Families of rows that turns and mirrors carry onto each other, the same ones carrying the whole set onto itself: the rest of each named row's family, in list order:
5 families of 6 rows:
Gol: -1.463; 1.425; -0.818; 0.184; 1.417; 0.803; -0.776; 2.015; 1.407; 0.414; 2.110; 0.146; 0.663; -1.869; -1.953; 2.599; 0.420
Big: -1.476; 0.365; -1.076; -0.408; -0.506; 0.097; -0.645; 3.733; -0.043; 0.547; 1.034; -0.397; -0.899; -0.419; -0.450; 0.613; 1.889
sos: -0.894; 1.509; 0.051; -1.321; 1.419; 1.312; -1.021; 2.752; 1.009; 0.247; 2.730; 0.592; 1.476; -1.320; -1.053; 2.611; -0.827
piv: -1.309; 0.732; 1.150; -1.137; 1.026; 0.886; -2.239; 0.153; -3.162; 2.606; 0.848; 1.380; -0.721; -0.895; 2.364; 2.661; 0.505
git: -0.946; -1.637; 1.344; 0.125; 1.456; 0.850; -2.498; 1.097; -2.121; 1.596; 1.660; 0.530; -2.647; 0.439; 1.564; 2.073; 0.102
nuso: -0.840; 0.782; -0.803; 0.814; 1.069; 0.666; -0.687; 1.686; 1.762; -0.694; 1.514; -1.175; 0.595; -0.989; -1.586; 1.786; 0.495
sezi: 0.107; -0.162; 1.119; 0.169; 0.801; 0.383; -1.713; -0.349; -2.490; 1.164; -0.436; -0.847; -0.923; 0.547; 2.864; 0.845; 1.028
Budep: -1.589; 0.581; 1.471; 0.053; 1.903; -0.166; -1.591; -0.446; -2.752; 2.676; 0.098; 0.316; -0.473; -0.253; 2.398; 3.561; 0.964
fogo: -2.067; 0.969; 3.225; -0.781; 2.045; -0.280; -0.238; 0.017; -4.120; 1.463; -0.196; -0.448; 1.316; -0.214; 0.823; 3.187; 0.413
gine: -1.307; -1.119; 2.567; -0.158; 2.420; 0.600; -0.857; 0.664; -3.816; 1.485; 1.291; 1.467; -1.135; -1.392; 0.166; 2.141; -1.388
befa: -2.378; 1.028; -0.019; -1.051; 0.402; 0.273; 0.527; 3.693; -1.434; 1.184; 1.135; 1.295; -0.029; -2.487; -1.674; 1.343; 0.529
Sabo: -0.327; 0.565; 2.310; -0.162; 1.830; 0.074; -0.194; -0.802; -4.093; 1.248; -0.668; 0.528; 0.589; -1.594; 1.529; 1.076; -0.448
ferap: 0.080; 1.144; 0.823; -0.341; 1.935; 0.856; 0.426; 1.743; 0.683; -1.047; 1.458; -0.418; 2.345; -1.088; -1.626; 1.191; -1.139
Basep: -0.488; -0.208; 1.534; 0.347; 0.078; 0.741; -1.700; 3.029; 0.536; -0.463; 3.462; 0.101; 0.917; 0.118; -1.010; 1.085; 2.001
depim: -1.253; 0.548; 2.040; -0.296; 0.741; 0.835; -0.643; 3.080; -0.572; 0.303; 3.604; 1.520; 1.712; -1.565; -1.901; 1.684; 1.074
revos: -1.990; -0.416; 1.223; -2.410; 1.495; 2.068; -1.718; 0.638; -2.437; 1.863; 0.034; -0.162; -0.472; 1.096; 2.243; 1.465; 1.300
nad: -0.061; -1.799; 2.230; 1.018; 2.053; 0.349; -0.535; 0.166; -2.996; 0.283; 0.096; -0.397; -1.418; 0.362; 0.542; 0.653; -0.717
bul: -2.201; 1.081; -0.185; -0.093; 0.739; 1.451; -1.803; 2.891; 0.323; 0.540; 2.350; 0.978; -0.038; -0.965; -2.410; 2.661; 1.253
Nas: -2.168; 0.546; 2.108; -1.244; 1.296; 0.135; -2.129; 0.767; -3.024; 2.180; 0.586; -0.575; 0.001; 0.953; 1.950; 3.744; 1.555
beni: -1.258; 0.565; 1.999; 0.343; 2.238; -0.361; -0.505; -0.964; -3.467; 1.951; -0.546; 0.077; 0.291; -0.890; 1.885; 3.022; 0.405
Dite: -1.083; 1.291; -0.204; 0.721; 1.774; 0.679; 0.301; 1.318; 0.951; -0.464; 1.154; -0.382; 1.270; -2.061; -2.456; 1.842; -0.016
tunok: -0.856; 0.045; 1.729; 0.804; 1.943; -0.622; -1.113; -0.908; -2.692; 1.462; -0.646; -0.845; -0.316; 0.203; 2.572; 2.593; 1.077
vuf: 0.134; 0.845; -0.225; -0.351; 0.979; 0.925; -1.102; 2.055; 1.689; -0.668; 2.102; -0.942; 1.006; 0.160; -0.362; 1.550; 0.214
Lir: -1.185; -0.733; 2.024; -1.475; 2.145; 1.488; -0.302; -0.220; -3.025; 0.828; -1.196; -0.902; 0.316; 0.739; 1.584; 0.220; 0.618
Bonu: -1.473; 0.865; 0.945; 0.726; 1.869; 0.894; 0.190; 1.928; -0.739; -0.653; 0.826; 0.463; 1.187; -1.863; -3.501; 1.369; 0.085
lol: -1.081; 0.052; 2.512; 0.028; 1.372; -0.583; -0.862; -0.040; -2.908; 0.752; -0.699; -1.970; 0.527; 1.361; 1.843; 2.151; 1.509
ronu: -0.135; -0.048; 2.329; 0.755; 0.888; 0.358; 0.121; 2.272; -0.259; -1.272; 2.387; -0.090; 2.021; -0.819; -1.961; 0.214; 1.079
kupor: -0.927; 0.431; 0.257; 0.312; 0.523; -0.345; 1.446; 2.619; -1.143; -0.463; -0.243; -0.821; 0.321; -1.483; -1.543; -0.497; 0.696
Nudo: -0.574; 0.257; -0.105; 1.212; 0.796; 0.966; -0.965; 2.035; 0.822; -1.186; 0.710; -1.066; 0.124; 0.339; -2.251; 0.773; 1.590
Mase: -2.264; -0.078; 2.124; -2.426; 2.382; 1.871; -0.414; 0.251; -3.481; 1.824; -0.343; 0.612; 0.507; -0.588; 1.187; 1.505; -0.023

The rest of the family of gine: Big, git, befa, nad, kupor
The rest of the family of Lir: Basep, depim, revos, ronu, Mase
The rest of the family of tunok: Gol, nuso, Budep, beni, Dite
The rest of the family of Bonu: piv, sezi, Sabo, bul, Nudo

Families of rows that turns and mirrors carry onto each other, the same ones carrying the whole set onto itself: the rest of each named row's family, in list order:
5 families of 8 rows:
Ruk: -1.269; -1.517; 0.632; -1.676; 0.815; -2.644; 0.118; 1.943; 0.869; 0.811; -0.088; -0.536; -1.690; -1.382; 0.677; 1.070
keve: 1.394; -3.235; 1.384; 0.344; -1.542; -1.089; 0.591; 1.528; 0.562; -0.458; 0.678; 0.718; -0.947; -0.311; 0.305; 0.745
pafe: 0.029; -0.912; 0.706; 0.744; 0.707; -1.024; 1.210; 1.244; 0.384; -1.780; 1.712; 2.399; 1.105; 2.234; -3.642; 0.256
Ture: -0.218; -1.691; 0.947; -1.735; 0.052; -3.216; 0.356; 1.599; 1.366; 0.810; -0.050; 0.846; -1.524; -1.334; 1.041; 1.869
kebi: -2.082; -0.097; -0.320; -0.723; 3.531; -3.541; 0.695; 0.588; 0.958; -0.329; 1.284; 1.564; -0.166; 1.162; -3.566; 0.574
nopi: -0.979; -0.939; 0.501; 0.808; -1.030; -3.140; 0.591; -0.066; 0.621; -0.458; 2.777; 1.787; 1.187; 0.158; -3.861; -1.606
riru: -2.890; -0.793; -0.029; 0.397; 2.197; -2.787; -0.044; 1.145; 1.089; 0.378; 0.479; 1.369; 0.477; -0.142; -4.658; -0.629
futip: 1.470; -3.511; 0.857; 0.792; -0.768; -0.977; 0.331; 1.317; -0.140; -0.688; 0.957; -0.164; -0.687; 0.528; 0.093; 0.311
meve: -0.967; -0.726; 1.264; 0.581; -0.449; -1.884; 0.414; -0.019; 0.265; -1.393; 2.808; 2.482; 0.781; 1.178; -3.518; -1.138
toka: 1.565; -4.469; 1.499; 0.847; -0.248; -1.701; 0.762; 0.457; 0.229; 0.417; 0.340; -0.120; -0.404; 0.686; -0.808; 0.562
Zibut: -0.458; -0.584; 0.230; 1.158; 0.763; -1.397; 0.337; 1.360; 0.353; -0.884; 2.137; 2.113; 1.562; 1.912; -3.972; -0.139
nub: 0.017; -2.012; 0.998; 0.490; 1.349; -2.995; 1.847; 0.024; 2.216; 0.718; -1.464; -0.511; -1.508; -1.770; -0.082; 0.683
gola: -0.661; -3.180; 0.740; -0.935; 1.376; -2.803; 0.532; 0.636; 1.724; 0.022; -0.874; -0.194; -2.443; -1.172; 0.349; 0.658
Ful: 0.541; -0.408; 1.633; 1.202; -2.235; -1.752; 0.729; 0.597; 2.012; 0.986; 0.694; 0.965; -0.720; 0.097; 0.441; 0.466
tili: 0.821; -1.386; 0.854; 1.280; -1.522; -1.702; 0.369; 0.852; 2.537; -0.365; -0.112; 1.113; -0.993; -0.069; 0.867; 0.498
tar: -0.542; -0.373; 0.534; 1.122; 0.489; -2.333; 0.239; 0.027; 0.112; -0.988; 3.173; 2.528; 0.829; 1.768; -3.639; -0.404
Nuv: -2.823; -0.534; -0.363; -0.384; 1.640; -3.686; 1.121; 1.448; 2.275; 1.160; 0.739; 1.241; 1.148; 1.063; -3.605; -0.117
batib: 0.199; -1.805; 1.506; -1.175; 0.391; -3.384; 1.452; 0.770; 0.879; 1.529; -0.434; -0.321; -1.119; -2.492; -0.215; 0.837
fabat: -1.571; 0.103; -0.166; -0.530; 2.808; -3.863; 1.308; 0.413; 0.330; 0.033; 1.934; 2.594; -0.727; 0.947; -3.307; 1.171
Faf: 0.893; -2.603; 1.378; 1.415; -1.595; -1.143; 0.600; 0.540; 1.576; -0.807; 0.603; 0.790; -1.453; -0.309; 0.697; 0.141
dol: 1.553; -1.211; 1.663; 1.365; -1.418; -2.009; 1.848; 0.193; 1.218; 0.471; 0.454; 0.738; -0.776; -1.126; 0.338; 0.748
nel: -0.512; -1.957; 1.441; -1.935; 0.368; -2.938; 0.633; 1.923; 0.658; 2.075; -0.089; -0.093; -0.947; -1.180; -0.100; 1.700
lepo: -1.378; -1.593; 0.316; 1.282; -0.309; -3.260; 0.952; 0.166; 1.153; 0.339; 2.717; 1.910; 1.592; 1.821; -3.641; -0.915
sude: -0.880; -0.987; 0.685; 0.647; 0.286; -2.955; 0.253; -0.037; -0.593; -0.216; 2.945; 2.498; 0.356; 0.850; -4.238; -1.150
ligob: 1.533; -4.123; 1.247; -0.287; -1.028; -2.212; -0.014; 0.887; 0.136; -0.104; 0.574; 0.498; -0.696; -0.320; -0.030; 0.410
gite: -0.454; -1.123; -0.125; 0.772; 0.395; -2.696; 1.891; 1.553; 1.057; 0.261; 2.289; 2.328; 1.833; 2.705; -3.440; 0.767
fubu: -2.526; -0.698; -0.535; -0.494; 1.738; -2.922; 0.847; 2.100; 1.805; 0.382; -0.031; 0.600; 1.299; -0.532; -4.203; -0.012
zugas: -2.820; 0.013; 0.050; -0.956; 2.533; -3.440; -0.092; 0.784; 1.015; 0.135; 1.197; 1.323; 0.258; 0.232; -3.867; -0.412
pereb: -3.143; -0.273; 0.458; -1.334; 2.326; -2.636; 0.383; 1.469; 1.317; -0.359; 0.339; 1.193; 0.364; -0.093; -3.932; -0.035
vip: 1.778; -3.319; 1.636; 1.306; -0.775; -1.678; 1.493; 0.685; 0.492; 0.416; -0.059; -0.213; -0.022; -1.279; -0.722; 0.421
faz: -2.106; -1.475; -0.172; -0.891; 2.288; -4.737; 1.578; 0.074; 1.187; 0.748; 1.882; 1.573; 0.390; 1.583; -3.338; 0.291
ziti: -2.434; -0.419; 0.457; -1.266; 3.245; -3.704; 1.213; -0.180; 1.040; -1.031; 1.370; 1.890; -0.812; 0.738; -3.087; 0.572
Getag: -0.823; -3.603; 0.628; 0.441; 1.002; -2.811; -0.153; 0.105; 2.384; -0.091; -1.140; -0.297; -1.565; -1.213; 0.250; 0.330
bodob: 0.600; -1.240; 1.027; 1.384; -1.866; -1.228; 0.219; 0.803; 1.226; -0.512; 1.248; 0.535; -1.133; 0.098; 0.939; -0.111
Pil: 0.607; -0.975; -0.461; 1.119; 1.003; -2.104; 2.386; 1.429; 0.881; -1.138; 1.498; 2.091; 1.132; 2.085; -3.625; 1.018
Bot: -1.666; -0.673; -0.210; -0.726; 2.461; -4.958; 1.966; -0.721; 1.045; -0.393; 2.181; 1.881; -0.590; 0.314; -2.952; 0.749
kinaf: -1.299; -2.360; 0.378; -0.086; 1.818; -2.931; 0.264; 0.203; 1.790; -0.232; -0.363; -0.871; -2.406; -0.850; 0.752; 0.449
Folet: -0.320; 0.004; -0.182; 1.601; 1.142; -1.521; 1.213; 1.614; 0.871; -0.654; 1.057; 2.536; 0.742; 2.067; -3.970; 0.417
sekap: -1.095; -2.426; 1.029; 0.927; 1.457; -3.181; 0.872; -0.837; 2.819; 0.692; -0.876; -0.406; -1.920; -0.421; 0.088; 0.488
gofe: -1.025; -1.667; 0.943; -1.456; 0.464; -2.691; 0.475; 1.273; 1.968; 0.465; -0.639; 0.108; -2.233; -1.688; 0.713; 0.808

The rest of the family of riru: Ture, tili, fabat, sude, ligob, Getag, Folet
The rest of the family of fubu: nopi, toka, Ful, nel, Pil, Bot, sekap
The rest of the family of futip: Ruk, pafe, meve, pereb, ziti, bodob, kinaf

